In the data rows, zero lies at 4.5, halfway between 4 and 5.
Every row has a hidden score. In each pair, how much higher is the second row's than the first's? 10 means about the same, 20 much higher and 0 much lower. The score is a weighted sum of the row's numbers plus the product of two more (or one squared), each taken from its middle value.
[4 3 4 5 3 5 5 6 4 5 3 3 2 5 5 5 6 5 4 2 5]
[3 5 8 6 2 4 7 4 4 2 3 3 7 5 5 5 6 4 4 6 2] 8
[5 6 4 2 5 4 6 4 5 5 2 5 6 4 5 4 4 8 6 6 4]
[2 5 4 5 3 4 1 5 2 6 4 3 6 5 5 4 3 3 3 3 4] 10
[6 7 4 6 5 3 5 6 4 2 2 2 7 6 3 2 4 5 3 3 3]
[6 4 5 6 3 4 6 5 3 3 4 4 6 6 3 5 4 2 6 4 3] 7
[5 6 4 4 6 4 3 5 5 6 6 4 6 5 4 4 8 2 6 5 6]
[3 3 6 4 3 6 5 3 5 5 5 6 4 4 3 6 3 4 4 5 4] 9
[6 5 4 4 4 5 6 3 3 5 5 4 5 5 4 6 5 4 4 3 4]
[2 4 3 5 3 3 6 7 2 3 4 5 4 6 6 4 6 3 5 6 5] 5
[6 4 4 2 4 4 4 5 5 7 4 4 2 6 4 5 5 5 2 3 5]
[3 9 2 8 9 7 8 3 8 9 4 5 7 1 6 4 9 9 5 6 6] 13
[5 7 6 6 4 4 6 4 4 5 7 3 5 4 3 4 5 3 7 5 3]
[5 5 4 3 3 4 5 5 3 4 4 2 7 9 5 3 5 3 2 6 4] 10
[2 7 1 5 6 6 7 4 7 4 3 4 3 2 7 3 4 8 3 3 8]
[4 4 4 2 4 7 3 4 5 6 4 5 3 5 3 2 4 4 4 4 4] 8
[7 6 4 3 4 4 7 3 4 3 1 3 5 4 5 0 3 4 7 3 4]
[5 4 6 7 4 5 4 7 5 7 5 7 3 5 1 5 2 4 4 5 3] 2
[3 9 4 8 4 0 4 3 5 4 4 3 4 5 3 3 5 6 4 4 4]
[6 4 6 5 4 4 3 4 4 4 5 6 9 5 4 7 6 4 7 6 4] 2
[4 3 5 4 8 7 4 6 9 6 9 9 7 3 8 9 7 3 7 4 9]
[4 3 3 4 5 5 2 5 6 5 4 5 4 6 4 4 3 4 4 3 4] 13
[4 3 4 5 4 3 4 6 3 2 3 4 4 6 5 4 3 3 5 1 7]
[4 7 5 5 6 5 2 5 6 6 6 5 5 3 5 5 2 7 3 2 7] 8
[4 5 0 5 6 4 5 4 4 3 4 5 3 2 2 3 4 5 5 2 6]
[2 4 2 5 6 5 3 4 9 5 5 8 2 7 2 9 5 3 5 6 5] 6
[3 7 3 4 8 8 6 3 5 6 6 2 4 0 7 4 6 9 2 6 6]
[4 3 5 5 3 3 3 1 3 7 4 3 3 3 3 3 5 5 5 4 4] 7
[5 2 4 3 5 5 5 5 4 3 4 3 3 5 5 4 2 5 6 4 3]
[4 3 4 1 2 5 6 3 5 4 5 4 3 4 4 5 4 3 4 3 4] 14
[4 4 5 4 4 4 4 4 3 7 3 6 3 5 1 1 3 3 4 4 2]
[7 6 4 4 3 4 4 4 4 5 8 3 7 4 4 8 6 3 3 6 6] 9
[3 5 2 3 7 5 2 7 4 6 2 6 3 3 5 6 2 6 7 5 3]
[5 3 4 5 4 4 4 4 5 6 6 5 2 5 4 4 2 6 5 5 2] 14
[7 5 6 4 4 5 4 4 6 4 4 5 4 5 5 7 6 4 5 3 3]
[3 7 0 7 7 6 2 7 4 4 5 6 6 3 5 4 6 7 2 4 7] 4
[5 4 4 2 3 4 5 2 2 5 2 4 5 4 3 5 5 5 6 5 5]
[4 5 7 6 3 3 6 5 4 2 5 5 4 4 3 4 4 3 3 4 6] 16
[7 5 5 4 3 5 4 8 5 2 4 3 6 5 5 3 8 3 6 4 5]
[4 9 1 2 9 6 8 2 7 9 4 7 8 0 5 5 9 9 8 3 3] 10
[5 3 4 4 5 5 5 4 5 4 4 4 3 6 3 3 2 4 2 5 4]
[7 4 6 5 5 4 4 5 3 4 8 4 8 6 2 6 6 4 5 4 6] 7
[2 1 5 4 3 5 2 4 3 5 5 4 2 3 4 2 5 4 7 6 5]
[6 6 5 4 4 5 5 5 6 3 4 5 5 8 5 4 3 3 5 5 5] 11
[5 5 5 6 3 6 5 5 4 5 3 3 4 5 6 5 6 4 6 3 4]
[4 2 7 6 7 6 3 7 9 6 8 9 4 4 6 6 4 4 4 4 8] 4
[5 5 6 4 5 4 4 5 3 4 3 5 6 5 5 6 4 5 4 5 6]
[4 5 4 3 1 6 5 5 3 5 4 4 5 5 5 6 5 3 3 5 4] 10
[4 1 5 4 7 5 3 6 7 5 5 6 3 3 6 7 0 4 6 3 3]
[4 5 4 6 2 4 6 5 5 3 4 5 5 5 8 4 5 3 5 4 2] 10
[5 6 6 3 4 5 3 6 3 3 4 5 5 4 6 4 5 4 4 5 5]
[6 5 4 4 3 6 4 6 4 5 3 4 4 7 3 5 2 4 5 4 2] 10
[4 5 4 5 4 5 5 6 3 2 3 6 5 6 8 3 3 3 3 5 4]
[3 5 4 3 6 4 7 5 4 3 4 5 4 4 4 4 4 6 5 2 3] 17
[5 3 3 3 4 3 4 3 3 5 2 4 3 4 4 3 2 6 6 5 3]
[6 8 7 5 3 3 8 5 4 3 3 4 7 5 6 3 5 4 5 3 4] 15
[5 4 6 2 4 5 3 5 5 4 4 3 2 5 4 3 1 6 4 5 2]
[3 2 7 4 4 4 1 5 5 4 7 6 6 4 4 5 4 7 2 6 8] 4
[4 4 4 5 2 3 5 5 3 2 4 5 3 5 7 4 4 4 5 4 5]
[5 5 1 6 5 3 4 3 4 5 5 3 4 6 5 4 4 3 3 3 6] 12
[4 4 3 5 2 5 5 6 2 5 3 5 3 5 5 2 4 5 4 6 2]
[8 6 5 6 4 4 7 4 6 5 2 5 6 4 4 5 4 7 4 6 4] 12
[2 3 2 5 6 5 6 4 9 3 8 9 4 3 4 7 4 3 7 4 5]
[4 2 5 5 2 4 4 4 3 4 2 4 5 3 4 3 6 5 6 4 2] 7
[5 5 6 7 4 3 6 5 4 3 8 4 6 4 2 5 4 4 4 4 6]
[5 9 3 7 8 5 9 3 6 7 3 4 5 3 5 3 5 9 2 5 3] 13
[4 4 5 6 3 5 3 2 3 4 3 3 6 5 4 5 6 4 6 5 7]
[5 3 5 4 5 7 4 6 7 6 7 6 2 6 4 8 4 4 7 5 4] 9
[3 5 4 4 5 4 4 6 2 2 4 4 4 5 6 4 5 3 5 4 5]
[4 3 5 2 2 4 3 7 3 5 7 5 3 3 3 4 5 7 4 3 6] 8
[5 7 4 2 6 3 7 2 5 7 3 4 5 4 4 3 5 8 3 7 5]
[1 3 4 5 4 3 1 7 3 9 6 6 5 5 4 3 4 6 5 4 6] 8
[7 5 4 5 3 1 7 6 5 3 4 3 5 7 6 3 7 3 5 4 3]
[5 5 8 4 4 1 4 4 4 5 4 3 5 7 6 4 4 3 4 5 5] 6
[4 3 6 6 3 2 5 4 3 2 4 3 5 9 4 5 4 4 5 2 2]
[5 4 7 5 5 2 4 5 4 5 6 4 7 5 6 6 5 3 5 5 7] 3
[4 5 5 4 4 5 4 4 3 3 4 3 5 5 0 5 6 4 3 3 8]
[5 2 4 6 5 6 2 5 4 5 6 5 1 5 4 5 1 5 5 5 3] 5
[6 5 4 4 4 6 5 6 1 4 5 1 5 4 6 4 5 4 6 5 5]
[6 7 3 4 4 4 5 6 2 3 4 2 5 5 6 3 1 5 3 3 3] 8
[5 4 8 3 2 3 3 4 4 1 1 3 6 0 5 1 7 4 6 2 5]
[5 8 3 6 9 4 8 1 6 8 3 3 5 2 6 4 6 9 6 6 5] 10
[6 5 4 6 4 4 6 3 4 3 3 4 5 6 5 6 3 4 4 4 3]
[4 4 6 4 8 6 5 6 9 6 7 9 4 4 7 7 5 3 7 2 9] 8
[4 4 6 4 2 4 3 6 5 6 4 4 2 4 6 5 3 5 5 4 3]
[5 4 5 4 4 2 4 3 3 5 3 4 5 2 4 4 5 6 5 4 2] 12
[5 4 1 4 6 2 5 3 5 7 6 6 4 5 3 4 2 5 4 5 4]
[6 5 5 6 4 4 4 8 5 3 6 4 9 3 3 7 5 3 3 3 7] 13
[6 4 8 5 4 4 6 5 4 6 3 1 2 3 4 3 8 5 5 5 4]
[5 3 5 4 4 4 5 6 6 4 3 4 2 2 5 6 5 5 5 5 7] 1
[4 4 5 3 2 3 6 6 3 6 3 3 6 3 7 4 2 4 7 6 5]
[4 5 4 4 3 5 7 5 4 5 3 4 6 4 4 1 5 3 6 7 3] 14
[6 4 6 3 2 6 4 6 2 3 4 5 5 3 4 5 7 4 4 3 4]
[5 6 2 2 6 6 2 5 4 7 5 5 3 5 3 5 0 5 7 3 3] 4
[3 4 4 4 4 3 5 3 3 3 5 4 6 4 6 6 5 5 6 3 5]
[5 6 4 6 7 5 6 2 5 7 3 2 2 2 4 4 3 7 6 5 3] 13
[6 5 5 3 4 5 5 5 4 4 3 3 3 8 4 5 5 4 4 7 3]
[5 4 7 6 4 4 4 5 5 3 7 4 7 5 4 5 7 2 6 5 4] 9
[5 4 4 3 6 5 4 3 5 5 4 4 2 7 4 5 1 4 6 3 2]
[7 6 6 6 4 5 3 5 4 3 6 5 5 6 4 7 5 3 6 6 6] 5
[5 6 6 4 3 6 5 3 2 7 3 1 4 6 5 3 5 4 7 5 4]
[7 4 5 8 5 5 4 5 5 4 7 4 6 5 5 6 7 3 4 5 5] 7
[5 7 6 6 5 4 4 3 5 1 8 5 6 5 1 7 7 4 6 5 7]
[7 2 3 2 8 5 5 4 6 6 6 4 2 6 2 5 2 4 5 5 3] 9
[6 7 3 3 4 5 6 5 3 5 5 4 8 3 5 4 5 3 7 5 6]
[5 5 4 4 4 3 5 4 3 3 3 3 6 7 6 4 3 3 5 4 3] 15
[5 5 7 5 4 6 5 5 5 3 9 4 7 6 7 7 4 4 4 5 6]
[6 5 6 7 4 4 5 5 4 1 4 3 5 3 6 3 5 4 5 6 3] 12
[3 1 4 5 4 5 2 2 5 5 5 4 3 3 5 3 3 5 3 6 4]
[5 1 5 5 6 7 3 5 7 6 5 7 4 6 5 4 5 4 6 5 6] 9
[2 5 7 5 3 6 4 4 2 6 5 5 5 6 5 5 5 4 3 5 4]
[3 6 4 5 5 3 5 4 6 6 6 3 4 3 3 4 3 8 6 4 4] 12
[3 4 6 5 7 5 5 5 8 6 7 8 3 7 7 7 5 2 7 5 4]
[4 2 5 5 5 6 7 2 3 6 3 3 2 5 6 5 4 4 3 5 5] 13
[5 5 2 6 7 5 6 7 9 5 9 9 6 2 6 9 4 3 7 5 6]
[5 2 1 4 8 3 2 6 6 5 4 8 4 2 5 6 2 5 4 4 3] 11
[4 4 5 2 3 5 3 3 2 4 3 4 4 5 5 6 4 3 6 4 6]
[3 4 6 3 3 6 4 4 3 5 4 5 4 5 5 3 5 2 4 5 3] 11
[5 4 4 5 5 4 6 4 4 4 3 4 5 8 5 3 4 3 3 4 4]
[3 5 6 5 8 8 6 7 7 8 6 9 5 5 5 9 4 5 8 6 7] 2
[3 5 7 4 2 6 4 5 1 3 4 4 4 6 5 5 5 3 5 4 5]
[5 5 4 4 3 3 4 4 2 3 4 3 4 6 8 3 3 4 4 3 6] 10
[5 6 7 9 3 3 4 6 5 3 5 3 7 6 5 5 5 3 4 4 5]
[4 3 4 4 8 5 7 6 9 6 9 8 4 4 4 7 5 3 8 4 6] 9
[2 6 3 4 4 4 2 5 3 4 6 3 4 2 6 4 5 6 2 5 6]
[4 1 3 4 7 7 3 4 8 5 7 7 4 4 6 8 5 3 7 3 6] 10
[4 5 5 4 3 3 4 6 4 4 4 3 2 2 4 4 5 4 3 6 3]
[3 4 5 3 4 5 3 3 4 6 4 4 4 7 2 5 3 4 3 6 6] 7
[4 5 6 4 4 3 3 8 4 4 6 5 8 6 4 2 7 7 4 6 9]
[4 4 6 6 4 4 2 3 4 3 4 3 4 6 5 4 3 4 2 6 4] 12
[3 2 3 4 4 3 5 3 4 5 3 5 4 4 2 4 4 5 4 4 3]
[3 4 5 5 4 6 4 5 2 3 3 4 6 4 5 3 9 3 6 4 5] 13
[4 6 5 7 5 5 4 2 6 3 4 4 2 2 3 4 4 7 5 4 6]
[3 1 8 3 3 4 5 3 3 2 5 4 2 4 2 6 3 4 4 5 3] 13
[3 4 4 4 3 3 3 5 4 6 4 3 5 4 4 3 5 3 5 5 4]
[6 9 4 8 6 5 7 5 4 4 0 3 6 3 6 3 3 6 3 5 5] 11
[5 7 5 5 3 2 4 4 3 5 3 5 5 8 5 5 3 4 5 6 3]
[3 2 4 4 6 5 4 4 5 8 5 7 1 4 4 5 2 4 5 5 6] 9
[5 4 3 4 7 3 5 6 6 6 5 7 4 5 5 8 4 3 7 4 6]
[6 4 3 3 5 5 4 2 7 5 4 6 5 7 4 6 4 2 3 5 4] 15
[7 3 6 5 3 4 2 5 6 7 5 5 3 4 3 4 5 4 2 7 4]
[5 7 4 6 4 5 8 4 3 3 3 4 6 7 6 3 7 5 6 7 4] 14
[2 4 4 5 3 3 6 4 3 4 3 2 5 2 6 5 5 4 4 2 5]
[8 5 6 5 5 6 5 3 5 6 4 4 6 4 3 4 8 4 5 5 5] 11
[6 3 3 4 6 5 3 5 5 5 4 4 4 4 4 4 4 8 5 3 3]
[7 6 6 6 3 5 6 4 4 4 3 4 5 5 3 7 3 4 4 3 4] 10
[4 4 2 3 8 8 3 5 5 3 6 4 7 4 4 5 5 9 1 4 5]
[3 2 4 5 7 5 3 7 7 6 9 8 2 2 6 6 6 3 5 4 5] 5
[6 5 2 5 5 3 4 5 2 4 3 3 7 6 6 5 5 3 6 3 4]
[7 4 6 3 4 3 4 3 4 4 7 5 9 6 2 7 6 3 5 2 5] 11
[1 5 3 4 6 6 6 7 7 4 8 6 6 6 4 5 5 6 0 5 9]
[3 4 5 4 3 4 4 5 4 3 5 5 7 5 5 3 5 5 7 4 5] 9
[5 8 3 8 9 5 5 1 8 8 2 3 5 2 4 2 6 8 5 6 3]
[4 5 3 6 6 5 4 4 5 4 5 7 3 2 2 1 5 5 3 5 4] 6
[4 3 5 4 4 9 4 4 5 7 5 6 2 4 4 5 2 4 6 5 3]
[4 5 3 5 4 4 5 4 3 5 3 4 4 7 2 3 0 5 5 7 4] 5
[3 5 2 5 3 7 4 4 6 5 6 5 7 1 6 3 6 8 4 3 7]
[4 2 4 2 5 3 4 6 7 6 5 4 2 3 1 6 1 4 0 4 2] 16
[3 4 4 5 4 5 1 4 3 6 4 4 3 2 5 3 4 3 5 2 4]
[3 2 4 3 5 3 2 4 3 5 4 6 2 3 5 4 4 6 5 4 5] 9
[2 3 7 4 4 5 4 6 4 3 2 4 4 4 6 5 6 3 5 3 7]
[5 5 6 4 2 4 7 5 4 4 4 3 6 2 7 4 6 3 4 5 5] 8
[4 3 4 3 5 6 6 5 4 5 2 4 3 3 4 5 2 4 2 7 3]
[5 6 4 5 5 4 4 5 3 3 3 5 7 5 6 4 6 2 5 5 6] 8
[5 6 6 4 4 3 5 2 3 3 3 4 6 5 6 5 7 3 5 5 4]
[3 4 4 5 2 3 4 5 4 4 3 2 7 9 3 4 5 3 5 5 4] 8
[5 4 5 6 4 6 9 3 2 3 5 4 5 6 6 5 4 5 4 5 5]
[3 3 2 6 6 3 4 7 5 6 5 5 3 2 2 4 2 5 3 3 1] 7
[5 4 4 5 3 3 5 5 2 3 3 6 3 3 4 5 3 4 6 6 4]
[5 2 3 5 8 7 2 7 6 4 5 8 3 3 7 8 3 4 7 2 5] 13
[4 2 5 3 3 4 4 3 4 4 5 5 2 5 2 5 3 6 6 5 5]
[2 3 6 3 2 3 5 4 4 6 4 4 4 3 5 3 5 5 7 4 3] 10
[4 5 4 6 3 4 5 3 3 5 1 3 5 5 6 2 5 5 6 1 3]
[5 4 2 4 7 8 3 8 8 5 7 5 3 3 6 8 1 3 8 2 6] 4
[5 6 2 5 5 6 7 5 2 2 2 3 7 5 5 2 7 4 3 6 4]
[4 4 4 6 7 4 5 6 8 6 4 7 3 8 5 4 4 3 4 4 5] 8
[3 3 7 5 5 4 5 6 5 5 4 6 4 4 4 6 3 5 3 4 4]
[3 6 5 5 5 5 5 5 4 4 3 3 4 5 6 6 4 2 5 3 6] 11
[3 3 6 4 7 6 3 4 4 5 5 4 3 3 4 6 3 4 6 4 4]
[6 6 4 3 2 3 6 3 3 6 1 2 7 5 5 2 3 5 6 4 3] 7
[3 4 4 2 7 4 3 5 3 6 5 5 3 6 5 3 2 4 1 5 4]
[4 5 7 4 4 5 4 4 3 6 4 5 3 4 6 5 3 4 4 3 6] 11
[5 7 4 4 3 2 4 5 4 2 2 2 4 7 5 3 3 5 5 4 6]
[4 4 5 4 4 6 3 3 4 2 7 4 6 7 5 4 9 4 4 7 8] 13
[1 2 6 5 1 4 4 4 4 5 3 7 5 2 7 4 9 5 2 5 8]
[5 5 6 4 4 6 5 4 4 4 4 3 6 4 6 8 8 4 5 4 5] 16
[6 5 6 4 5 7 6 4 5 5 5 4 8 5 6 5 6 3 4 5 7]
[5 5 4 5 4 3 4 3 5 7 4 4 4 6 2 6 1 4 5 7 4] 4
[5 6 5 3 4 5 5 6 3 3 4 4 6 4 7 4 5 3 8 4 3]
[3 4 5 3 5 7 3 5 4 4 7 6 6 3 6 4 6 7 3 5 6] 10
[5 5 7 6 3 5 4 3 6 6 5 3 5 4 4 3 7 3 4 5 7]
[5 4 6 5 4 5 4 4 5 2 7 4 4 4 4 6 7 3 4 5 5] 12
[3 7 2 6 7 6 5 2 6 5 7 4 3 1 1 4 4 8 5 3 3]
[6 2 3 5 5 4 3 6 3 6 6 4 2 7 1 2 4 5 4 5 2] 6
[3 8 4 7 9 7 7 8 8 6 7 6 9 1 8 1 6 9 2 0 9]
[4 2 6 5 5 5 6 3 7 5 8 8 4 4 2 5 2 4 2 6 6] 13
[6 6 4 5 6 5 3 6 7 5 5 4 3 7 2 7 3 4 4 5 3]
[6 4 2 5 4 5 6 5 6 5 5 4 2 5 2 6 2 4 3 8 3] 6
[4 4 4 5 5 3 6 4 3 3 5 3 6 6 2 3 5 5 4 5 5]
[6 5 4 4 5 3 6 5 5 6 4 2 5 5 3 3 5 5 7 5 4] 11
[6 6 6 4 5 6 5 2 4 4 7 5 7 7 3 7 5 3 3 2 7]
[4 4 5 4 5 7 5 5 5 5 5 5 1 7 4 9 2 4 4 4 3] 7
[5 2 2 5 5 3 4 3 4 6 4 4 3 5 3 5 3 5 4 5 4]
[6 5 5 5 3 5 6 3 1 4 3 4 4 5 3 2 5 4 5 5 5] 12
[2 2 3 3 3 5 2 3 6 6 4 5 2 5 3 3 2 3 3 7 1]
[5 5 5 6 4 3 4 2 4 4 7 4 7 6 4 7 8 2 5 2 6] 17
[6 3 5 4 0 3 5 4 3 5 2 3 4 5 3 2 6 4 5 5 3]
[5 2 4 5 7 7 6 6 8 6 7 9 5 3 7 9 5 4 7 4 8] 6
[4 6 5 4 3 2 7 5 3 3 2 3 6 6 5 4 5 5 6 5 3]
[6 4 3 4 4 1 5 5 4 4 3 3 6 5 3 3 5 5 4 4 4] 10
[6 7 4 5 3 4 7 4 3 3 1 3 5 5 6 4 6 6 6 4 4]
[3 4 1 6 9 8 3 5 6 5 5 4 6 2 7 3 5 9 1 3 8] 9
[3 4 4 3 4 3 3 5 3 6 4 4 3 4 4 1 4 6 4 6 1]
[1 5 6 6 7 3 3 5 7 6 6 9 4 2 5 7 3 5 5 5 7] 5
[7 3 5 4 2 4 3 7 5 5 4 4 7 4 4 5 6 5 5 5 5]
[6 6 5 4 2 3 5 4 1 3 6 5 5 5 7 6 7 3 7 4 6] 13
[5 2 5 4 5 4 4 4 5 4 3 5 3 7 5 4 1 4 5 4 3]
[0 3 4 4 5 4 1 4 4 3 4 5 5 2 5 5 5 6 0 5 5] 10
[5 5 7 5 7 6 5 7 9 9 9 9 5 3 6 5 6 3 9 6 7]
[3 3 6 4 3 3 5 3 5 5 3 6 1 3 6 6 5 5 3 7 3] 16
[4 6 4 5 4 3 1 5 4 2 6 4 6 2 4 6 4 4 5 5 6]
[2 4 5 4 3 5 5 4 4 5 4 4 1 4 4 4 4 4 5 4 3] 16
[5 4 5 5 6 4 5 6 2 2 3 5 4 7 5 6 4 4 6 8 2]
[2 5 5 5 6 6 5 7 9 8 7 9 4 3 4 7 3 3 9 4 7] 5
[7 4 3 4 8 3 1 8 2 7 5 6 4 5 5 8 0 4 6 4 4]
[3 5 4 5 3 5 4 4 4 4 3 3 4 4 4 6 4 4 3 7 6] 15
[6 5 5 2 3 6 4 5 5 5 2 5 6 7 3 5 5 2 6 2 4]
[3 3 4 2 4 5 6 3 3 5 4 6 5 3 5 5 4 5 4 1 4] 13
[3 3 5 3 4 3 5 3 4 6 4 4 4 4 4 6 5 4 3 4 4]
[3 3 7 5 7 7 3 6 8 6 6 8 3 7 5 6 2 4 8 5 2] 7
[5 3 5 4 3 2 7 4 2 6 3 4 4 5 4 3 3 5 6 5 2]
[2 4 4 4 4 5 2 3 4 3 5 5 7 2 6 5 6 6 0 4 7] 13
[4 4 4 4 4 2 6 1 4 4 4 4 1 5 5 2 4 4 4 6 0]
[4 4 5 5 5 4 4 4 3 4 3 5 4 5 4 4 5 4 5 6 2] 6
[1 2 4 3 6 6 1 7 5 4 5 7 4 3 5 3 5 4 2 4 5]
[6 5 3 5 4 4 4 6 4 4 6 4 4 5 5 5 5 3 3 2 6] 12
[4 3 3 6 4 5 2 3 3 5 3 4 3 4 3 1 3 5 4 3 3]
[5 2 6 5 3 5 2 7 4 4 6 7 4 2 5 3 2 5 4 5 3] 6
[3 7 2 8 6 5 8 4 6 6 2 4 5 5 6 5 4 7 4 6 3]
[5 4 6 7 6 5 3 5 4 3 4 5 5 6 6 7 5 3 7 6 5] 9
[5 5 5 4 2 5 4 5 3 6 2 4 3 6 6 6 4 3 4 6 4]
[6 4 5 2 5 5 5 6 3 2 6 6 3 3 4 7 2 6 4 5 6] 13
[3 6 4 8 8 8 4 9 8 6 7 5 7 1 9 3 5 8 1 1 9]
[4 8 1 9 9 7 7 4 9 8 4 4 7 0 9 3 7 9 3 7 5] 12
[7 6 2 5 4 2 5 5 4 5 2 3 6 6 6 1 6 4 5 7 2]
[4 3 3 5 5 4 3 5 7 7 6 5 1 4 4 5 2 4 3 8 5] 2
[4 2 6 5 5 5 3 6 5 7 4 6 3 5 2 5 1 5 3 5 3]
[5 6 4 5 4 4 5 3 4 2 5 6 5 4 5 6 6 3 5 4 5] 15
[4 3 4 4 3 6 4 4 2 4 6 4 3 4 5 4 5 5 4 3 4]
[5 5 5 5 4 2 5 5 3 2 5 6 6 5 4 5 4 4 4 6 5] 5
[5 7 6 3 4 4 7 6 5 6 1 3 5 4 6 4 4 5 5 6 3]
[9 7 6 5 5 4 4 3 4 3 9 3 7 4 3 9 6 3 7 2 7] 14
[7 7 5 5 4 3 3 4 3 4 8 6 7 5 1 7 6 3 1 4 7]
[1 5 3 7 8 7 4 9 7 5 5 7 7 3 5 2 5 9 3 4 9] 8
[6 5 5 5 6 4 5 4 6 6 4 5 4 3 3 5 4 7 8 3 3]
[6 5 4 5 5 3 4 3 4 2 7 3 8 3 5 6 5 2 5 6 5] 7
[4 5 1 7 8 7 5 5 4 4 4 5 6 3 4 2 5 8 4 4 8]
[6 3 4 3 2 7 4 6 4 5 5 4 3 7 4 3 6 4 4 5 4] 12
[5 6 5 8 3 5 5 3 4 4 7 3 6 6 5 5 7 4 4 3 6]
[6 8 3 4 4 5 5 3 2 2 5 2 7 6 7 3 6 4 3 5 4] 9
[6 4 4 5 3 3 7 5 3 3 3 4 4 6 7 4 5 3 4 4 2]
[5 4 5 5 4 4 2 6 4 5 6 5 5 4 4 6 4 6 3 4 6] 6
[6 2 5 4 4 5 2 4 5 4 5 4 4 8 3 2 3 6 2 6 2]
[3 3 5 7 3 4 5 4 2 2 2 3 4 4 6 2 5 3 6 5 3] 10
[3 3 5 4 5 2 4 4 4 5 6 5 3 4 3 5 2 5 4 6 3]
[6 5 5 5 4 4 4 7 4 3 3 4 8 7 4 4 6 3 6 6 3] 11
[4 5 5 4 4 3 3 5 2 4 1 2 5 6 5 2 5 4 8 6 4]
[3 4 5 2 3 5 8 2 4 4 5 2 5 3 5 3 5 5 6 2 1] 15
[4 3 4 4 5 5 4 5 5 6 4 4 1 4 5 4 5 4 1 5 3]
[5 4 2 5 3 5 4 5 4 4 1 3 5 4 5 5 2 5 4 2 4] 7
[4 3 6 4 3 8 3 4 5 5 4 6 1 4 4 6 6 6 4 6 7]
[3 5 6 7 4 7 4 4 4 5 3 5 3 4 0 6 6 3 3 3 6] 14
[5 6 3 2 6 4 7 5 4 6 4 4 6 7 5 3 5 3 5 2 3]
[3 4 4 6 4 5 3 4 8 6 6 8 5 6 2 7 5 2 5 6 6] 3
[5 4 5 4 4 4 3 3 5 6 4 2 5 5 4 4 4 5 4 4 4]
[3 5 4 5 6 7 3 4 6 6 5 4 5 0 8 5 4 8 3 4 7] 7
[7 5 5 6 3 3 6 4 3 3 3 4 2 7 5 4 6 4 7 6 4]
[7 5 6 6 4 5 3 3 6 2 5 3 8 6 5 7 5 3 5 5 6] 8
[4 5 3 6 8 6 4 5 5 6 5 4 6 1 4 4 5 8 2 2 3]
[6 6 6 4 4 4 3 5 4 2 3 3 6 6 6 4 3 3 3 4 6] 7
[4 4 3 6 5 5 4 3 3 4 5 2 3 6 6 3 4 4 4 4 5]
[4 3 5 3 4 5 5 4 5 7 7 3 3 6 4 2 5 3 3 5 4] 8
[2 1 5 3 5 5 3 3 5 6 5 5 3 6 5 5 3 3 2 6 4]
[2 3 4 4 2 4 5 4 3 5 3 2 4 3 3 4 7 4 3 2 5] 15
[5 5 5 4 3 2 5 6 5 5 5 3 4 7 3 3 2 4 4 6 2]
[5 4 5 6 5 1 6 5 3 3 4 3 5 5 5 5 4 4 6 3 4] 14
[4 5 5 4 4 3 3 6 2 6 4 3 3 5 3 5 2 5 5 6 3]
[5 3 5 5 2 5 6 3 3 3 1 3 4 4 4 2 6 5 5 6 4] 15
[5 4 7 6 5 5 4 6 5 6 4 5 3 4 1 6 3 4 1 5 5]
[7 5 5 4 3 2 4 5 4 5 3 2 5 6 5 4 5 2 6 6 5] 10
[4 4 5 5 6 3 5 4 3 3 7 6 8 7 5 4 5 3 3 3 6]
[2 4 5 4 2 4 4 7 3 7 4 4 4 4 5 4 4 4 5 6 5] 5
[7 5 5 5 6 4 5 5 3 4 0 3 3 5 7 3 4 3 2 4 6]
[6 5 4 7 5 4 5 4 4 0 3 4 7 4 5 6 8 4 5 4 4] 12
[5 4 5 6 3 5 6 4 4 5 6 5 5 4 5 7 4 5 2 4 4]
[4 4 4 4 4 5 5 4 3 6 3 4 5 4 3 5 5 4 4 5 2] 9
[5 3 3 4 5 5 5 3 4 6 4 4 2 4 2 6 3 4 4 5 4]
[4 4 4 4 7 6 2 5 9 6 8 8 4 5 4 7 6 2 9 5 5] 8
